m = [136 115 125 142 133 115 113 121 131 145 122 108 155 128 127 146]
m[0] -> 136
m[13] -> 128
m[14] -> 127
m[4] -> 133
m[-13] -> 142
m[9] -> 145

W =
[[133 147 148 150 148 121 123 118 123 125 135 137]
 [142 145 139 140 145 131 128 126 126 135 130 153]
 [117 139 135 138 141 137 130 123 124 139 130 130]]
W[0,0] => 133
W[0,9] => 125
W[0,7] => 118
W[1] => [142, 145, 139, 140, 145, 131, 128, 126, 126, 135, 130, 153]
W[2,9] => 139
W[0,1] => 147
W[2,2] => 135
W[2,5] => 137
W[:, 6] => [123, 128, 130]
W[2,8] => 124
W[:, 4] => [148, 145, 141]

a =
[[101 108 130 150 154 125 120 125 156 150 114 141 121 110]
 [121 124 131 119  99 128 138 138 134 154 131 139 157 129]
 [131 127 100 141 141 126 153 118 116 135 143 149 120 144]
 [150 116 132 142 124 143 110 111 141 134 125 144 128 102]
 [145 152 125 100 154 146 105 121 108 147 113 143 144 120]
 [ 99 117 127 131 112 147 151 140 133 134 144 123 105 107]
 [105 138 122 144 149 125 109 108 114 156 110 144 157 135]
 [103 117 151 149 141 115 106 102 121 129 151 150 120 108]
 [125 129 110 119 155 150 143 117 130 101 135 152 128 138]
 [100 146 139 108 108 106 123 102 133 133 104 111 110 144]]
Rows and columns are counted from 0.
(0, 0) => 101
(7, 12) => 120
(8, 5) => 150
(8, 1) => 129
(8, 11) => 152
(4, 6) => 105
(2, 5) => 126
(6, 12) => 157
(2, 7) => 118
(0, 3) => 150
(3, 5) => 143
(7, 8) => 121
(4, 10) => 113
(2, 6) => 153
(4, 11) => 143
(6, 7) => 108
(6, 3) => 144
(7, 5) => 115
(4, 3) => 100
(9, 4) => 108
(2, 11) => 149
(4, 13) => 120
(7, 11) => 150
(8, 2) => 110
(3, 11) => 144
(8, 10) => 135
(6, 10) => 110
(7, 0) => 103
(3, 9) => 134
(2, 4) => 141
(3, 0) => 150
(1, 11) => 139
(5, 0) => 99
(1, 3) => 119
(2, 3) => 141
(3, 6) => 110

grid =
array([[138, 105, 139, 143, 115, 123, 152, 128, 106],
       [112, 130, 139, 115, 146, 120, 130, 147, 107],
       [134, 117, 113, 121, 131, 123, 124, 149, 146],
       [118, 120, 132, 141, 122, 134, 112, 111, 151],
       [120, 122, 133, 146, 131, 106, 147, 146, 107],
       [145, 120, 151, 129, 108, 105, 137, 118, 136],
       [104, 125, 144, 109, 123, 120, 112, 141, 140],
       [114, 116, 123, 127, 150, 121, 110, 129, 126],
       [104, 118, 135, 140, 144, 135, 126, 133, 132]])
Indices start at 0.
row 0 col 0 -> 138
row 7 col 6 -> 110
row 3 col 1 -> 120
row 6 col 5 -> 120
row 2 col 4 -> 131
row 6 col 0 -> 104
row 7 col 3 -> 127
row 1 col 5 -> 120
row 6 col 4 -> 123
row 8 col 7 -> 133
row 6 col 2 -> 144
row 0 col 1 -> 105
row 6 col 1 -> 125
row 1 col 0 -> 112
row 4 col 3 -> 146
row 6 col 7 -> 141
row 4 col 0 -> 120
row 3 col 0 -> 118
row 5 col 6 -> 137
row 1 col 7 -> 147
row 8 col 2 -> 135
row 1 col 3 -> 115
row 7 col 0 -> 114
row 0 col 4 -> 115
row 8 col 3 -> 140
row 7 col 5 -> 121
row 0 col 3 -> 143
row 5 col 5 -> 105
row 2 col 7 -> 149
row 5 col 4 -> 108
row 1 col 8 -> 107

x = [153 146 144 132 119 128 140 132]
x[0]	153
x[6]	140
x[1]	146

arr =
126	122	126	131	113	104	131	132	135
106	122	126	124	130	134	126	130	132
108	131	122	115	142	149	120	130	133
Indices start at 0.
row 0 col 0	126
row 0 col 6	131
row 0 col 2	126
row 0 col 4	113
row 1 col 0	106
row 2 col 7	130
row 0 col 5	104
row 1 col 8	132
row 2 col 1	131

B =
[[128 144 152 111 117]
 [129 112 105 144 141]
 [129 113 104 144 141]
 [127 143 151 113 116]
 [128 142 152 115 116]
 [122 149 114 113 147]
 [135 109 144 144 111]
 [123 148 113 113 147]
 [122 147 116 113 146]]
B[0,-5]	128
B[1,-4]	112
B[-7,3]	144
B[3,3]	113
B[-5,-2]	115
B[7,0]	123
B[1,-3]	105
B[1,0]	129
B[-2,4]	147
B[:, 3]	[111, 144, 144, 113, 115, 113, 144, 113, 113]
B[2]	[129, 113, 104, 144, 141]
B[-1,-3]	116
B[2,-3]	104
B[3]	[127, 143, 151, 113, 116]
B[3,-1]	116
B[-1,-4]	147
B[-1]	[122, 147, 116, 113, 146]
